128 stands for zero in the data rows.
Some points, each followed by its number:
[135 121  86 121  68 172 200  97 163 105 179 182 122 135 135  86 149  40
 113 101 176 192 117 151] 0
[148 139 136 135 147 122 129 138 119 142 114 120 129 118 119 121 126 137
 134 141 130  94 113 115] 1
[ 82 138 107  65 180 140 129 131 109 108 111  80  94 116 120 119  87 114
 161 116 143 171 122 121] 2
[124 177  66 147 201  49 151 158  86  91 205 207 126  52 170 205 163 193
  92 144 131  87 162 154] 3
[144  41 143 102 115 142 175 122  81 121 115 129 116 173 157 197 118  94
 125  92  97 164  96 127] 4
[122  38 167 101 140 108 174 134  38  95  76  80 146 145 159 154 121 105
 150 100 101 165  97 133] 5
[163  61 165 150  83 153 147 112 115 151 117 128 137 156 144 150 153 107
 121 103 100 172  97 101] 6
[133 129 115 122 109 133 152 107 131 119 145 151 131 127 132 111 140  97
 118 119 150 155 128 136] 7
[118 118 168 151  65 156  52 120 190 160  96  80 155 159 114 109 143 145
 143 112  97 184 160 136] 8
[143 164 100 143 144 122 108 129 136 158 167 176 115  98 127 136 159 172
 113 152 129 105 149 104] 9
[134 134 111 119 109 135 158 107 134 118 149 155 129 127 129 106 137  90
 116 122 157 146 126 137] 10
[ 72 141 129 109 132 113 105 134 151  89 112  79 139 114 135 103 108 127
 150 111 148 170 157 186] 11
[158 118 136 176  81 115 107 127 152 154 160 164 132 142 143 186 160 162
  80 134 104 113 156 140] 12
[131 142 138 130 154 124 105 131 118 152 109 112 123 113 115 113 128 143
 141 138 114 118 127  92] 13
[126 106 196 136 118  66 125 148 105 107  50  60 216 166 130  72 100 122
 143 168 155  33  91 164] 14
[117 176  99 131 124 144 124 121 164 136 169 149 108 110 115 109 136 126
 105 126 148 135 152 132] 15
[128 124 112 115 105 135 162 112 125 108 141 144 124 117 131 107 128  98
 123 130 155 131 122 144] 16
[135 116  87 119  63 178 199  83 166 105 183 182 117 134 132  82 147  38
 113  95 176 190 114 159] 17
[130 148 146 125 167 131  78 139 120 157  93  98 117 121 107 111 110 159
 141 131 111 131 130  85] 18
[214  66 155 109 127 216 137 126 103 230 102 138  52 216  88 175  80 104
 106 133  59  64  79  17] 19
[171 139 162 141 135 164 123 124 124 183  90 125 124 130  83  78 128 129
 138 160 125  72  85  45] 20
[130 124 110 126 109 136 156 113 137 124 148 150 124 121 126 102 131  89
 115 117 144 134 114 122] 21
[146 107 178 142 113 100 139 151 112 122  78  96 179 173 130 106 105 128
 127 158 140  43  94 145] 22
[184 155 124 148 152 141 136  95  80 177 136 174 140  41 103  80 206 142
 137 123 117 178 110  42] 23
[183 138 162 133 121 167 126 116 121 188  87 126 124 135  81  61 127 114
 137 157 125  72  82  44] 24
[140 166 123 132 157 112 102 149 125 149 125 134 124 116 103 121 125 168
 130 161 118  61 123  95] 25
[117 129 151 131 175  96 115 156  98 133  98 102 146 125 123 135 106 158
 140 158 117  62 124 120] 26
[149  60 142 121 170 119 167 129  38 135 111 126 128  99 140 156 151 128
 148 100  81 182 105  88] 27
[ 42 127 140 100 133 110 116 133 149  70  93  38 139 114 150 107 108 117
 176  91 148 223 144 191] 28
[157  81 119 160 123 115 129 140 123 152 168 178 104 161 161 247 126 159
  74 125  79  97 152 135] 29
[130 144 106  95 159 148 152 137 124 141 136 139  92 131 106 123  91 102
 123 136 138  88 108  99] 30
[ 73  99 146 109  28 200  81 141 255 118 124  70  99 255 136 182  36  89
 107 120 129 123 172 224] 31
[146 104 182 143 110  99 140 151 112 121  76  94 183 177 130 106 103 127
 127 159 140  39  93 148] 32
[151  96 205 171  46 140  81 120 173 162  68  81 185 175 114  96 143 131
 134 131 106 124 123 130] 33
[173  76 166 130 103 164 160 111 102 141  97 114 137 170 126 112 128  85
 145 114 109 143  78 101] 34
[143 117 167 167 107  96 109 137 134 130 101 116 190 156 132 107 136 143
 125 159 133  70 118 143] 35
[102 183  91 141 202  75 102 140 103 117 142 134 139  49 116 106 151 183
 133 140 141 119 151 121] 36
[126 122 130 128 115 116 162 125 119 107 133 136 136 135 137 120 127 105
 124 126 139 117 117 143] 37
[141 143 121 137 125 106 143 145 129 122 139 163 136 126 131 142 126 140
 104 157 139  62 133 136] 38
[138 125  82 106  47 177 218  91 169  95 183 184 117 128 133  90 145  30
 106 100 184 180 113 169] 39
[115 106 140 200 115  80  44 120 134 130 145 134 166  80 171 208 203 224
 130 101  71 233 196 163] 40
[139 115 130 165  61 156  61 129 207 168 156 142 110 177 134 196 147 170
  93 118  89 144 174 144] 41
[132 123 107 122  98 130 165 121 137 114 143 146 126 127 128 104 133  88
 118 125 157 137 120 137] 42
[137  54 141 111 136 141 164 130  80 121 113 121 110 149 156 187 129 120
 149  95  85 190 111 117] 43
[134 135 112 120 109 137 157 107 135 121 148 155 128 126 128 104 137  91
 117 122 156 147 126 134] 44
[135 163  95  69 131 197 140 149 176 161 153 144  36 210  83 150  34  82
  81 140 135  33 119  98] 45
[113 134 125 139 131 143  65 142 166 164 139 113 103 132 135 190 136 187
 124 116  89 164 170 119] 46
[112 170 105 119 160 134 104 140 148 129 149 129 100 115 119 137 119 149
 125 124 121 133 160 142] 47
[216  50 163 108 140 209 146 147  92 222 100 132  40 228  99 215  81 131
 112 133  38  55  81  20] 48
[ 99 206 109 137 117 116  94 125 187 117 149 133 123 107 109  82 126 130
 113 155 178 107 155 151] 49
[134 158 128 117 156 173 105 112 125 164 116 126  98 102  92  92 138 132
 147 115 112 167 122  54] 50
[125  49 156 124 108 156 144 125 111 122 101 106 119 161 147 159 126 106
 141  93  93 203 123 130] 51
[126 172 102 125 139 131 103 146 164 136 159 152  97 144 110 146 106 145
 108 157 131  62 151 131] 52
[217 138 143 164 140 185 142  71  72 229 116 169 124  20  77  28 231 125
 160 107  92 212  78   0] 53
[138 147 116 124 111 164 136 109 151 147 141 144 119 113 104  83 149 102
 136 123 144 172 124  98] 54
[142 132  90 122  74 183 204  89 167 101 178 182 119 124 123  85 151  43
 121 110 179 190 120 161] 55
[125 131 115 116 135 132 141 123 120 116 131 135 127 119 131 113 114 115
 131 131 137 126 129 132] 56
[122 106 115 125  98 116 200 127 125  71 145 146 151 147 158 132 133  80
 121 130 174 126 115 187] 57
[108 165 110 116 138 124 111 136 148 124 135 128 113 121 114 108 109 130
 125 131 135 106 141 125] 58
[137 134  98 120  50 165 210  90 170  96 179 183 116 130 142  91 139  34
 112 101 181 188 124 168] 59
[146 105 170 150 108  97 133 146 111 116  93 101 167 168 134 126 116 136
 125 155 129  64 110 143] 60
[132 141 109 109 133 144 138 124 132 136 139 139 102 130 109 121 124 118
 119 137 137 103 116 107] 61
[145 107 176 139 114 102 141 150 113 122  80  97 176 174 129 107 102 125
 127 157 140  43  94 145] 62
[140 149 124 119 119 169 131 108 144 159 140 142 107 104 101  90 146 114
 141 117 135 179 132  99] 63
[ 71 148 115  62 196 118 129 156 109  82 106  76 103 136 126 135  51 117
 151 122 149 128 139 160] 64
[144 137 103 122  78 178 177  91 157 119 156 165 110 113 125  81 153  69
 129 111 168 188 119 128] 65
[136 141 136 122 141 114 129 134 107 126 108 122 137 128 129 124 127 140
 131 149 133  88 114 109] 66
New points follow, each followed by the numbers of its three nearest points above by angle, nearest first.
[ 95 180 117 116 177  99 102 137 121 116 127 109 137  86 125 106 125 163
 153 143 148 120 140 131] 36 58 47
[141 144 123 137 129 107 139 145 128 126 136 159 135 124 128 140 126 142
 107 156 136  64 132 132] 38 52 25
[119 104 142 202 112  80  47 120 134 131 146 136 167  82 171 207 205 223
 128 103  71 229 194 163] 40 46 12
[ 78 139 106  61 183 142 129 130 108 105 111  76  91 116 120 119  84 112
 163 114 144 177 122 122] 2 64 28
[174  81 161 128 103 169 162 109 105 143 101 118 132 166 123 108 128  83
 145 114 111 145  78  99] 34 6 4
[140 137  88 122 146 109 141 152 116 124 185 189  85 150 149 233 110 166
  80 150 103  51 157 139] 29 3 38
[110 205 103 135 121 124  96 121 182 126 147 139 135  85 106  65 145 130
 120 143 169 123 149 134] 49 15 58
[ 75 147 116  67 190 119 131 153 111  84 109  81 105 136 127 133  56 115
 150 123 148 128 138 159] 64 2 11
[166 116 136 182  77 116 107 127 153 160 165 172 131 144 144 193 164 166
  74 136 101 106 156 136] 12 29 41
[126 127 140 127 151  94 122 143 103 121 113 110 140 125 126 125 114 142
 134 144 127  88 129 136] 26 66 14
[115 105 141 206 114  76  40 119 133 130 146 135 170  74 173 209 211 230
 131  99  68 241 199 164] 40 46 12
[131 177 100 116 148 130 155 118 131 126 146 156 133  87 109  70 128 105
 126 144 170 106 114 114] 56 61 21
[141 178  95 158 135 121 102 115 153 161 171 175 131  69 112 108 183 161
 112 135 134 136 146 100] 9 15 23
[112 101 160 144 115  78 135 136 101  85  96  97 204 129 154 103 137 132
 149 137 141 117 118 175] 14 60 35
[127 147 144 124 166 132  79 139 122 155  95  98 116 123 110 115 109 158
 140 131 111 132 132  89] 18 13 50
[113 212  98 132 123 129 102 118 182 128 150 145 130  80 101  58 145 123
 118 144 174 121 146 127] 49 15 58
[140 181 101 145  85 155  79 137 220 171 173 169 100 167 111 150 122 153
  84 150 127  61 156 127] 52 41 15
[124  56 167 160 113 107  76 112  89 132  98  95 162 120 168 181 178 183
 153  85  58 250 152 124] 40 51 43
[ 35 162 131  36 255 164  61 147  93 134  60   2  57  86  81  89  55 145
 207  85 104 211 132  74] 2 18 64
[124 198 108 130 132 143  67 140 192 157 154 131  89 155 109 151  92 164
 109 162 129  71 171 134] 52 58 47
[143  91 204 180  35 128  70 119 174 161  86  87 190 184 131 116 148 139
 126 127  94 134 130 138] 33 8 35
[152 170 110 146 140 136 121 125 138 159 164 176 109  99 104 114 151 146
 111 151 136  85 126  84] 9 25 61
[134 143 108 108 133 146 141 122 131 137 139 141 102 128 107 116 126 116
 119 138 140 101 113 103] 61 30 45
[129 143 105  95 156 149 155 135 126 138 137 140  93 132 106 121  92  98
 123 135 141  92 108 102] 30 61 45
[119 118 164 149  68 155  59 119 186 157 100  85 153 157 115 108 141 141
 141 112 100 181 157 136] 8 33 41
[ 99 161 122 122 196  88 111 145  95 114 119 116 137  66 129 110 130 167
 155 130 132 136 137 120] 36 13 26
[ 41 158 133  42 255 159  65 147  95 132  63   9  63  91  87  96  59 146
 202  88 104 202 133  81] 2 18 64
[168 116 146 192  89 125 116 134 157 160 156 174 152 147 139 171 164 162
  90 139  92  82 137 131] 12 29 41
[152 103  94 128 140 127 184 112  80 122 177 194 103  96 150 167 163 121
 119 103 111 161 114 107] 27 43 3
[126  56 153 123 108 157 144 124 113 124 104 109 119 158 144 154 127 105
 140  95  97 201 123 127] 51 43 4
[124 182  97 123 141 134  98 148 174 138 164 154  90 148 106 147 100 146
 104 162 134  51 155 131] 52 58 45
[155 118 149 165  97 120 110 134 140 154 144 153 139 160 123 164 137 144
 103 145 104  87 136 126] 12 29 41
[128 139 125 113 145 120 140 135 109 125 121 132 130 130 123 124 114 126
 130 145 143 100 121 114] 66 30 1
[ 82 217 119 150  91  99 106 139 220  92 154 133 174 132 110  51 115 121
 116 180 210  53 159 204] 49 58 15
[112 133 125 139 128 147  61 141 169 166 139 110 101 133 136 194 138 189
 124 113  86 172 172 118] 46 41 40
[126 191  99 148 163  88 100 118 111 134 157 157 138  42 127 105 172 175
 132 151 142 123 140 103] 36 9 3
[155 153 126 153 147 112 138 141 124 143 138 171 136 124 119 140 133 144
  94 169 137  26 122 113] 38 25 1
[146 156  82 105 145 165 148 125 136 144 171 177  71 124 118 146 118 114
 106 122 123 107 120  93] 61 30 45
[124 111 101 117  76 119 212 117 140  69 166 166 146 144 157 119 128  62
 110 116 178 134 117 198] 57 37 16
[140 116 167 164 106  97 109 137 135 128  99 112 188 157 133 107 135 141
 126 157 133  74 118 144] 35 60 32
[141 184  92 158 141 118 105 114 148 160 173 178 132  60 110 101 186 161
 113 136 138 135 144  96] 9 23 15
[111 114 122 226  72  47  25 109 165 125 177 153 194  46 194 207 255 244
 116  89  78 255 215 191] 40 12 46
[175  55 164 133  61 150 160 102 106 143 117 138 139 181 151 155 137  99
 128 116  95 140 105 130] 6 34 4
[ 73 163 137 126  86 185  18 124 247 148 116  58  91 170 115 127 104 164
 141 104 120 216 202 167] 8 46 31
[ 91 172 127 132 217  78  88 145  85 111 109 101 139  26 127 103 151 187
 164 129 127 162 144 106] 36 13 18
[125  53 152 119 114 156 148 127 109 121 104 108 115 161 145 160 121 104
 139  95  96 195 121 128] 51 43 4
[128 116 121 131 137 106 155 144 114 105 140 142 132 136 138 153 110 121
 113 140 131  76 124 154] 38 37 57
[119 111 109 124  99 116 203 127 128  67 150 149 148 145 159 133 132  79
 119 131 179 124 117 191] 57 37 16
[135 166  92  62 135 202 148 151 175 160 153 145  30 214  79 147  24  73
  80 141 140  24 114  96] 45 30 61
[124  48 166 104 143 109 167 135  43 103  78  83 144 142 154 150 122 112
 149 104 100 158  99 127] 5 43 27
[138 158  97  67 129 199 149 147 170 159 151 144  38 212  84 147  32  75
  83 139 137  32 113  99] 45 30 61
[146 182 107 155 129 112 111 127 138 142 157 168 133  75 119 107 173 165
 116 146 137 115 141 108] 9 36 23
[106 143 115 120 138 126 117 130 135 111 127 105 120 120 124 120 128 144
 131 118 129 136 145 147] 11 28 47
[134 163 123 129 157 117  97 146 127 148 124 128 120 114 104 120 125 167
 134 153 116  81 127  96] 25 13 1
[ 97 140 118  82 169 153 105 126 125 134 115  87  74 132 108 122  79 120
 145 119 129 145 138 117] 2 64 18
[110  93 137 115 159  87 127 160  93  99 108 103 131 155 160 202  95 153
 135 141 104  93 140 160] 26 5 64
[101 141 118  87 169 151 106 125 122 135 117  93  76 126 108 123  86 123
 144 119 128 145 137 113] 2 64 18
[153 174 109 149 136 118 105 111 131 158 161 168 107  86 123 133 166 161
 114 140 118 111 144 102] 9 23 3
[ 81 138 107  65 180 139 131 130 108 104 112  80  93 117 121 120  86 112
 161 116 144 171 122 123] 2 64 28
[142 175 111 151 138 105 136 134 128 117 170 178 119 123 123 152 123 143
  92 164 151  39 138 140] 38 52 3
[ 39 161 130  38 255 161  67 147  94 132  65  10  58  89  85  93  56 143
 202  88 107 203 132  78] 2 64 18
[ 48 124 141 104 130 109 115 134 148  72  95  44 141 119 151 113 110 121
 171  94 144 213 144 189] 28 11 2
